Rotation paths and how fast each direction turns (deg/step)
Each turn is a multiple of 5 degrees from 10 to 175, or 0.
Each row of a path follows its step; steps can be skipped.

step 0: |  38 |  -8 |  12 | -18 | -21 | -16 |  -6 |  17 |  54 |  21 |  26 | -65 | -39 |   7 |  16 | -15 |  20 |   4 |   5 |  22 |  18 |   3 | -14 |  39 |  27 |   2 |  -2 |  44 |  17 |  32 |  46 |  -9 |  17 |   8 |  20 | -13 | -16 |  -8 |
step 1: |  39 | -13 | -52 |  25 | -32 | -24 |  20 | -14 |  43 | -20 | -42 |   0 | -22 |  -2 |   4 | -11 |  -3 |   2 | -44 |  10 | -16 | -27 | -19 |  -9 |   4 | -50 |  19 |   1 | -17 |  35 |  -3 |  -4 |  29 |   0 | -13 |  -7 |  30 |  45 |
step 2: |  -7 | -34 | -16 |  41 |  31 |  -3 |  23 |  12 |  45 |  19 | -20 | -16 |   2 | -19 |   4 |  10 | -21 |  57 |  -9 | -55 |  41 | -16 | -18 |  29 |  11 |  -5 |  11 |  24 |  35 | -44 |   9 |  15 |  21 |  13 |  -2 |  22 |  12 |   7 |
step 3: |  16 |  11 |  -7 |  20 |  32 | -42 |  18 |  31 |  44 |   2 | -34 |  11 |   1 |  10 |  36 | -31 |  -6 | -41 | -22 |  -9 |  37 |  25 |  26 |  20 |  -9 |  27 |  10 |  33 |  10 |  34 | -17 |  22 |   1 |  -3 |   7 | -20 | -56 |  14 |
step 4: |  15 |   3 |  19 |  39 |   7 |  32 |   2 | -31 |   3 |  32 | -22 |  18 | -22 | -11 | -36 |  29 | -15 |   3 | -44 | -19 |   9 |  32 | -26 |  19 |  42 | -28 |  13 |  24 |   0 |  50 | -46 |  -7 |   2 |  11 |  24 | -35 |  -7 |  10 |
step 5: |   2 |  15 |  31 | -10 | -59 |  26 |  13 |  25 |  61 |   8 | -32 | -25 |  14 | -17 |  11 |  23 | -28 |  -5 | -19 |  -9 |   0 |  25 | -17 |  10 |   6 |  30 |  54 |  -3 |  38 | -10 |  -6 |  -1 |   7 | -28 |  35 |  29 |   4 |  -9 |
step 6: |   9 |  63 |  19 |  -1 |  -1 | -33 |  25 |   2 |  -8 | -27 | -35 |  -9 | -20 |   7 |  33 |  48 | -35 |  -5 | -31 |  -4 |  49 | -29 |  -5 | -14 |  10 |  -2 |  -1 | -11 |  -3 | -12 | -29 |   2 |  15 | -40 | -20 | -40 |   0 |  28 |
step 7: | -33 |  41 |   3 |  43 |  38 |  28 | -19 |   0 | -26 |  38 | -55 |   6 |  27 |  31 | -15 |  31 | -24 |  15 |  -7 |  18 | -14 |  -1 | -22 |  17 | -24 |  -2 |  29 |  25 |  45 | -21 |  22 |  -6 |   3 |   0 |   2 | -11 | -17 |  26 |
step 8: |  45 |  30 |  25 | -37 | -14 |  -4 | -21 |   7 |  12 |  68 |   6 | -25 | -13 |  27 |  -4 |  16 | -34 | -21 | -19 |  14 |  -2 |  19 |   8 | -23 | -37 |  36 |  -8 |  62 |   0 | -23 | -23 |  24 |  -3 |  -3 |  -5 |   1 | -17 |  -9 |
Speeds:
|   3 |   3 |   4 |  27 | -13 |   3 |   4 |  -5 | -11 |   0 | -10 |   8 |   6 |  -2 | -13 |   6 |  11 |   4 |   5 |   7 |  19 |   2 |  -5 |  -1 | -11 | -11 |  -7 |   2 |  -1 |  12 |   3 |   2 |  -3 |   1 |  -9 |  12 |   9 |  -6 | | 135
|  -2 | -10 |  15 |  -3 |  -4 | -11 |  -4 |   3 | -11 |  -7 |  -7 |  -7 |  -5 |  -8 |  24 |   9 |  -4 |   0 |   1 | -11 |  13 |  -5 |   0 |   1 |  -5 |  -6 |   1 |  -7 |  -4 |  -2 |   8 |   2 | -18 |  15 |   3 |   7 | -15 |   0 | | 110

step 0: |   6 |  23 |   7 | -13 |   6 |   2 |  24 |  48 | -47 |  12 |  11 | -36 |  -1 |  -3 |  13 |   6 |   1 |  -2 |   1 | -19 |  42 | -43 |  21 |  10 |  20 |  31 | -37 |  20 | -53 |  26 | -18 |  -7 |  32 | -11 | -44 | -32 |  -4 |  -7 |
step 1: |  24 | -41 | -24 |  28 |  22 |  -4 |  12 | -37 |   5 |  30 | -18 |   1 | -31 | -21 | -32 |   2 |   3 |  30 |  -2 |  11 |  28 | -39 | -19 | -10 |   3 |  45 |  14 | -20 | -17 | -22 | -31 |   7 |   5 |  29 | -23 | -58 | -32 |  -9 |
step 2: | -41 | -11 | -15 |  48 |  13 |   5 |  22 |  29 |  -6 |  25 |  15 |   0 | -30 |   0 |  24 |   3 | -17 |  -8 | -11 |  -6 |  -6 | -49 |  10 |  23 | -55 |   7 |   1 | -29 |   9 |  37 |   7 |  50 |  21 |  34 |  34 |   3 | -30 |   7 |
step 3: | -33 |  -9 |  19 |  15 | -32 | -30 | -29 |  16 |  -5 |  -7 |  -4 |   0 |  -1 |   9 | -14 | -10 |  39 |  22 | -35 | -25 |   4 |  11 | -19 |  25 |   0 |   7 |   4 |  38 | -63 |  29 | -47 |  33 |  10 |  -2 |  42 | -31 | -23 |  12 |
step 4: |  32 | -52 | -21 |   2 |   8 | -17 | -14 | -23 |  12 | -20 | -21 |  -2 |  32 |  18 |  27 |  -6 | -11 |  23 |  -9 |  37 |  -7 |  17 |   7 |  10 | -23 |  -4 | -53 |  16 | -48 |  21 |  15 |  39 |  16 |  41 | -25 |  -6 | -29 | -27 |
step 5: |  16 |  16 |  16 |   7 | -40 |   4 |  -3 |  -9 |   3 |  33 |  -1 | -50 |  17 |  16 | -18 |   9 |  -6 |  31 | -26 |  42 | -71 | -41 |  24 |  19 | -31 |   4 | -13 |  12 |  17 | -17 | -23 |  26 | -19 |  37 |  16 |  -9 |  19 |  -4 |
step 6: | -26 |   2 |  33 |   8 | -24 | -16 | -18 | -63 | -45 | -15 |  -4 |   8 | -23 |   2 |  31 | -16 |  45 | -13 |  20 |  19 | -55 | -10 |  -6 | -14 |  15 |   1 |  11 |  24 |   6 |  47 |   2 |  13 | -16 |  31 | -12 |  12 | -17 |  30 |
step 7: |  43 | -11 |  25 |  -8 |   3 | -32 |   1 |  10 | -29 | -14 |  25 | -59 |   5 | -17 |  23 | -15 |   5 |  -2 | -15 |  51 |  35 |  26 |  12 | -16 | -15 |   9 |  18 |  44 |   1 |  52 |  26 | -20 |   1 |  22 |  24 |  -5 |  27 |  -1 |
step 8: |  15 |  -6 | -30 | -40 |  38 | -20 |  38 | -26 |  -7 |  33 | -24 | -29 | -14 |   2 |  25 | -12 |  22 |  17 | -34 |  -2 |  -6 | -20 |  52 | -18 |   6 |  12 |  -1 |  45 |   2 |  -5 | -22 |  17 | -30 | -24 | -37 |  -9 |  34 |  26 |
Speeds:
|  -1 |   1 | -11 |   0 |  -9 |  -7 |   5 |   1 |   5 |  -7 |  -5 |   1 |  -2 |  -5 |  12 |  -3 |   0 |   0 | -14 |   2 |   7 |   0 |  11 |   2 |  -7 |   2 |   1 |  -6 |  -1 | -15 |  -6 |  -7 | -18 |  11 | -18 |  -9 |   6 | -25 | | 100
|   3 |  -9 |  -8 |  14 |   7 |   6 |  -6 |   8 |  -9 |   6 |  -5 |  15 |   3 |   4 |   2 |   3 |  -6 |  11 |  -4 | -14 |   4 |   1 | -15 |  21 |  -1 |   4 |  -2 | -10 |  -3 |   4 |  -1 |  15 |  -9 |  -8 |   9 | -10 |   2 | -10 | | 40
|  -4 |   7 |   1 |  -4 | -20 |   0 |  -2 | -15 |  -1 |  21 | -15 |   6 |  -5 |   2 |  -9 |   2 |   5 |  -8 |   8 | -11 |   3 |  10 |   7 |  -8 |   2 |   1 | -10 |  -2 | -12 |  13 |  -3 |  -4 | -12 |  -9 |  -2 | -12 |  -4 |   2 | | 135
| -18 |  -2 |   3 |   1 |  -2 |   7 |  -2 |   0 |  -9 |  -1 |  -4 |   3 | -28 |   4 |  -3 |   2 |  -3 |   0 |  -2 |  11 | -15 |  -5 |  -6 |  -1 |   2 |   3 |   1 | -10 |  15 |  -3 |  11 | -14 |  -4 |   8 |  12 | -11 |  -8 |  -5 | | 90
|  -4 |  -9 |  -4 |   3 |  -3 |  -6 |  -2 |   5 |  -7 |  -3 | -15 |  -2 | -14 |  -5 | -18 |   4 | -16 | -18 |   1 |   0 |   4 |   2 |   2 |  12 |   3 | -12 |   2 |   0 | -13 |  -7 | -10 |   8 |   7 |  17 |  -3 |  11 |   8 |   6 | | 35
|  -3 |   6 |  -8 | -10 |   9 |   2 |  -6 |  14 |   5 |   5 | -20 |   6 |   3 |  -4 |  -1 |  -5 |   1 |   7 |   1 |   3 |   3 |   7 |  -2 |  -5 |   9 |  23 | -17 |  18 |   0 |  -3 |   8 |  -2 |   7 |  12 |   4 |   0 |  11 |  -2 | | 95

step 0: | -40 | -21 |  -2 |   2 | -12 |   9 |  17 | -24 |  32 |  -8 | -15 |  35 |  24 | -18 | -13 |  -9 | -54 |  39 | -18 | -39 | -14 |  21 |  -2 |  40 |   6 | -16 |  30 |  66 |   0 | -19 |  45 |   5 | -15 | -21 |  -9 |  -9 |   3 |  35 |
step 1: | -65 | -25 | -57 | -28 |  31 |   6 |  -3 | -18 | -14 |  -4 |  -5 | -17 |  27 |   9 |   7 |   7 |  20 |  30 |   7 |   3 | -62 |  13 | -38 |  26 |  -7 |   1 |  36 |  45 | -12 | -26 |  23 |  16 |  13 | -19 |   2 | -14 |  -8 | -15 |
step 2: | -67 | -33 | -41 | -11 |   1 |  10 | -55 |  31 | -10 | -32 |  20 |   1 | -14 | -23 |   4 |  29 |  48 |  -8 |   0 |  20 | -12 |   9 |   1 | -38 | -18 | -27 |  17 |  35 | -10 |  33 |  -7 | -11 |   4 | -21 |  39 |   3 | -18 | -14 |
step 3: |  -6 | -23 |   5 | -15 |   4 |   7 |  10 |  36 |  13 | -29 |  13 |  12 | -53 |  14 | -27 |  -9 |   2 | -23 |  -9 |  33 |  21 |   8 |  15 | -14 |  -4 |  38 | -10 |  44 |  12 |  31 |  33 | -30 |   7 | -21 |  66 |  21 | -57 | -14 |
step 4: | -27 | -32 |  33 |   5 |   6 |  20 |  45 |  44 |  21 | -26 | -10 |  42 | -18 |  -2 | -42 |  -7 | -23 | -11 | -36 | -15 |   3 | -25 |   0 |  19 |  53 |  13 |  -9 |   9 |  -2 |  -5 |  40 |  14 |  22 | -39 |  -3 |  51 |  -9 |  13 |
step 5: | -39 | -43 |   6 |  13 |  51 | -35 |  30 |  12 | -15 | -23 | -21 |  12 |  44 |  -3 | -13 |   5 | -16 | -15 | -23 | -18 | -31 | -28 | -27 |   2 |  10 |  30 | -10 |  14 |  15 | -23 |  18 |  16 |  69 |   1 | -22 |  -6 |  26 | -31 |
step 6: | -62 | -23 |   7 | -10 |  15 |   4 | -28 |   2 |   4 | -26 |   8 |  -3 |  30 |  17 | -20 |  14 |  17 | -28 | -34 |   3 | -31 |   6 |  20 | -30 | -48 |  13 | -14 |   7 | -28 |  15 | -49 |   1 |  60 |  40 | -10 |   0 |  38 |   1 |
step 7: | -11 | -14 |   2 | -10 |   7 |  20 | -18 | -16 |  40 |  18 |  25 |  -5 |  27 |   6 | -45 |   4 | -10 | -26 | -35 |   2 |  28 |  24 |  11 | -29 | -29 |  45 |   9 |   8 |  26 |  35 | -56 | -15 |  27 |  24 |  33 |   2 | -57 |  18 |
step 8: |  19 |  -8 |  35 | -10 |   1 |  74 |  -8 |   3 |  30 |  18 | -26 |  35 |  12 | -10 | -58 |  10 |  -8 |  29 | -43 | -16 |  35 |   0 |   5 |  37 |   4 |  31 |  33 |  11 |  26 |   6 |  -6 |  36 |  -3 |   3 |  35 |   8 |  -8 |  -1 |
Speeds:
|  10 |   4 | -11 |   3 |  14 |   4 |  -1 |  14 |   3 | -12 |  -3 |   5 |   3 |  -1 |  -1 |  -8 |  -2 |  -5 |   7 | -12 |  -3 |   8 |  -9 |  -3 |   5 |   3 |  -2 |   7 |  -2 | -18 |  13 |  13 |   4 |   7 | -10 | -10 |  10 |  21 | | 80
| -11 |   0 |   3 |  -6 |  -9 |   9 |  -2 |  -2 |   0 |  -5 |  -5 |  10 | -11 |  -7 |  -2 |   2 |  12 |   1 | -12 | -19 |  14 |   9 |  10 |  -3 |   0 | -16 |  -4 |  -2 |  -9 |   6 |  -4 |   9 |  -5 |  -8 |  -6 |   4 |  22 |   2 | | 175
|  -2 |  -9 |  -2 |  12 |   1 | -15 |  -1 |   2 |   6 |   3 |  10 |   6 |  10 | -23 |   5 |  14 |  -4 |  -5 |  -4 | -11 |  10 |  -3 |  -7 | -13 |   5 | -12 |  -3 |   1 |  18 |   2 |  -4 |  -1 |  -5 |  -6 |  -3 |  -9 | -12 |   5 | | 145
|   8 |  -7 |   4 | -13 |   8 |   6 | -11 |   9 |   6 |   3 |   0 |   2 |   0 |   3 |  -1 |   6 |  16 |  -9 |   9 |  -2 |   5 |  -2 |  -5 |  -6 |   8 |   3 |   2 |   9 |   8 |  -2 |   8 |   0 | -25 |   9 |  -3 |  19 |  -1 | -16 | | 60
|   2 |   5 | -11 |  -2 | -13 |   4 |  -6 |  -5 |  -1 |  10 |  -8 |  14 |   6 |  -8 |   8 |  16 |  -5 |  12 |  13 |   6 |  -6 |  14 |  -4 |  -3 |  -3 |  12 |  -4 |  10 | -13 |   2 |   3 |  15 | -10 | -13 |   9 |  -1 |  -6 |   1 | | 40
